Each named move below is a turn or a mirror, shown by a few rows before and after it. Which moves, in which order, take the first row of each later pair to the second? The first pair is answered.
F (before -> after):
[ 22  19 -40   0 -18  11   4  22  -6] -> [ 19  21 -36   4 -22  22   7   4  -1]
[ -2   8 -15  13   8 -33 -12  30  13] -> [ -9  15   1  22 -28  10  10 -28  13]
[ -9  -5  25  12  30 -17   2 -23  17] -> [-12  -3  25  17  35 -20  -1 -19  18]
[-46 -21 -10  24  26  27 -12  11  -8] -> [-49 -19  -7  23  27  36  -9   3 -10]
Y (before -> after):
[ 28  11   3  14   7 -55 -17  28 -12] -> [ 17 -31  16 -37  14 -26   7  12  25]
[ 21   8   7  -4  -8   3 -10  12   8] -> [ 7  3 29  0 -6  8 -5 -1 17]
[  0   1  13   1   0  -3  13 -15 -18] -> [ 16   9 -11  -4  -2  -5   3  -4 -18]
X (before -> after):
[  7   2  38  23  -4   2 -14  -4  20] -> [ 11   3  37  27  -7  -1 -13  -1  20]
[ 24   2  11   9 -24  24 -23  10   7] -> [ 19   4  11  12 -24  23 -21  16   6]
[-24 -30 -35 -29  34   9   8   1  26] -> [  4  -7 -45 -26   1  -7  27 -46  17]
M (before -> after):
[-26  -9  25   4  10  -7  20 -28   5] -> [-20   4   2  10  13 -14  25 -38  -6]
[-17  -1 -21  39  21  14 -52  50 -36] -> [ 17 -55  15 -50  -5  31 -18   5  40]
[  9  14 -32  15 -13  19 -19  30 -16] -> [  9 -10  11 -15 -17  35 -17  30  14]
[ 23  -6  -8 -43  -4  -2  16   1  18] -> [  1  22 -25  15  13 -14  -1  24 -24]
N (before -> after):
[ -9  -7   8  -3  -8  10 -34  39  -4] -> [  6   4   9   2 -16  -7 -39  35  -8]
[  1  14  12  11  -6  -4 -21  38  -2] -> [ 13  19  10  12 -13 -22 -16  33  -7]
[  1 -22  49  -5 -11  -6 -10 -29  10] -> [ -3 -27  48  -8  -3   3  -9 -28  14]
Now pairs of rows:
Each pair is 2 to 3 moves apart.
[ 13  34 -44  36   2  -4  23 -42  -7] -> [-42  -5  -7  28  56  36   7  -2  14] => Y, Y, X
[  6 -12   8   1   3 -16 -30   7   9] -> [  0   6  -5  22  -6 -13 -23  -4  -7] => M, F, M
[ -3  11  25  32   2  -8   0   0 -14] -> [  9  -8  -5 -13   7  32  -1  17  10] => Y, F, X
[-52 -28  41   5  58 -27  33 -18  14] -> [ 44  -2  47 -20 -30 -56  18 -32  21] => Y, M, X
[ 19  -2   4  -5   3 -44 -12  21 -10] -> [ -5 -14   2 -20  19 -32  24 -19   3] => Y, M, Y
[ -4   3 -23  -5  35 -18 -15  43 -11] -> [-21  -6  15  -9  -3  16  32 -47  10] => Y, F, X
[-31  12 -13  17  23  26   0  -2 -14] -> [-14  14  29  10 -14  21   6 -31  -1] => X, M, X
[-15  18 -35   8  -7  55 -18   7 -13] -> [-38  -1  25  12   9  43 -21  23  -3] => M, F, Y
[ 11  17  -9  24  11 -32 -38  46 -22] -> [ -9 -23  25 -37  11 -12  30 -46  29] => M, M, Y
[  3  22  -8  -1  -1  43   1 -35  12] -> [ -5  25  -2  23  32  -6 -28  18  -5] => F, Y, Y
[  1 -12  25  20 -10  19 -10 -24  12] -> [  0 -10  29  15   5 -19   1 -27  11] => F, M, Y
[  3 -13 -32 -27  33 -16   3  25   4] -> [ -4 -28  21 -29  24  -9  -9  26  20] => Y, Y, M
[  6  30 -55  24   1  -3   6  -8 -26] -> [  1   6 -33 -12  -3  11  38 -52   4] => X, Y, X
[ 35 -30  51 -11 -20  31 -19  33  17] -> [ 62   7  19   6 -52  -2   6 -28  -9] => Y, X, M
[ -9  -6  -4  19  13  14 -23  33  -1] -> [-24  -7  15  20   5  12  16 -25   2] => Y, M, Y
[-14 -27  12 -27  26 -11  19  11  -2] -> [ 18 -14 -24 -41   2   5  18   8   2] => F, Y, Y
[ 16   5 -13  -3  28 -51 -24  53  -6] -> [ -8 -31  21 -49  35  -7  20  -2  42] => X, Y, N
[  6   7 -21  -6   6 -45  11  -9   0] -> [-15  -9  28   7  15 -35  -1   4   4] => Y, Y, M
[ 38  44 -14   1 -31 -53   0 -17 -17] -> [ 28 -18   1 -63   3 -22 -13  31  32] => X, N, M
[-14 -21 -14 -18  19  -2  19 -21  20] -> [  2  -2 -34  -9  -5   9  19 -26  12] => Y, Y, F
[-17   2  20  -4  28  -2   3   6  -9] -> [-11  14  17   9  -4  24   3 -12 -15] => Y, F, M
[ 13 -16  35   3 -40   4 -23  -4  28] -> [ -6  21 -27  47 -15  -8 -13 -11 -16] => M, Y, M
[ -1  25   4  17 -16   3 -22 -20   1] -> [  3  -1  11 -12  -8  15 -34   2  26] => Y, M, M
[ 16   6   7  -3 -20 -21  18 -37  -8] -> [-24  -1 -17  13  27  -6 -13  23 -21] => X, M, M
[ 57   3  14 -24 -35 -33   6 -33  15] -> [ 38  24   6  23  -3 -62 -24  24 -21] => F, M
[  9  -8 -20 -35  -1   4   2  -2   9] -> [-23   2  23  15   6  -1 -17  14  -8] => M, M, Y
[ 12 -10  -2 -26 -17   0  37 -58  11] -> [-14 -35  44 -26   8  20  10 -19  31] => M, X, M
[ 25  -9 -14 -14 -13  17   0 -22  16] -> [ 18  -2 -26   9   1  13 -25  19   5] => X, Y, Y
[-22  -1  49  30 -27  44  -3 -20  -6] -> [  9  28 -52  15 -23  29   7 -20 -27] => Y, Y, M
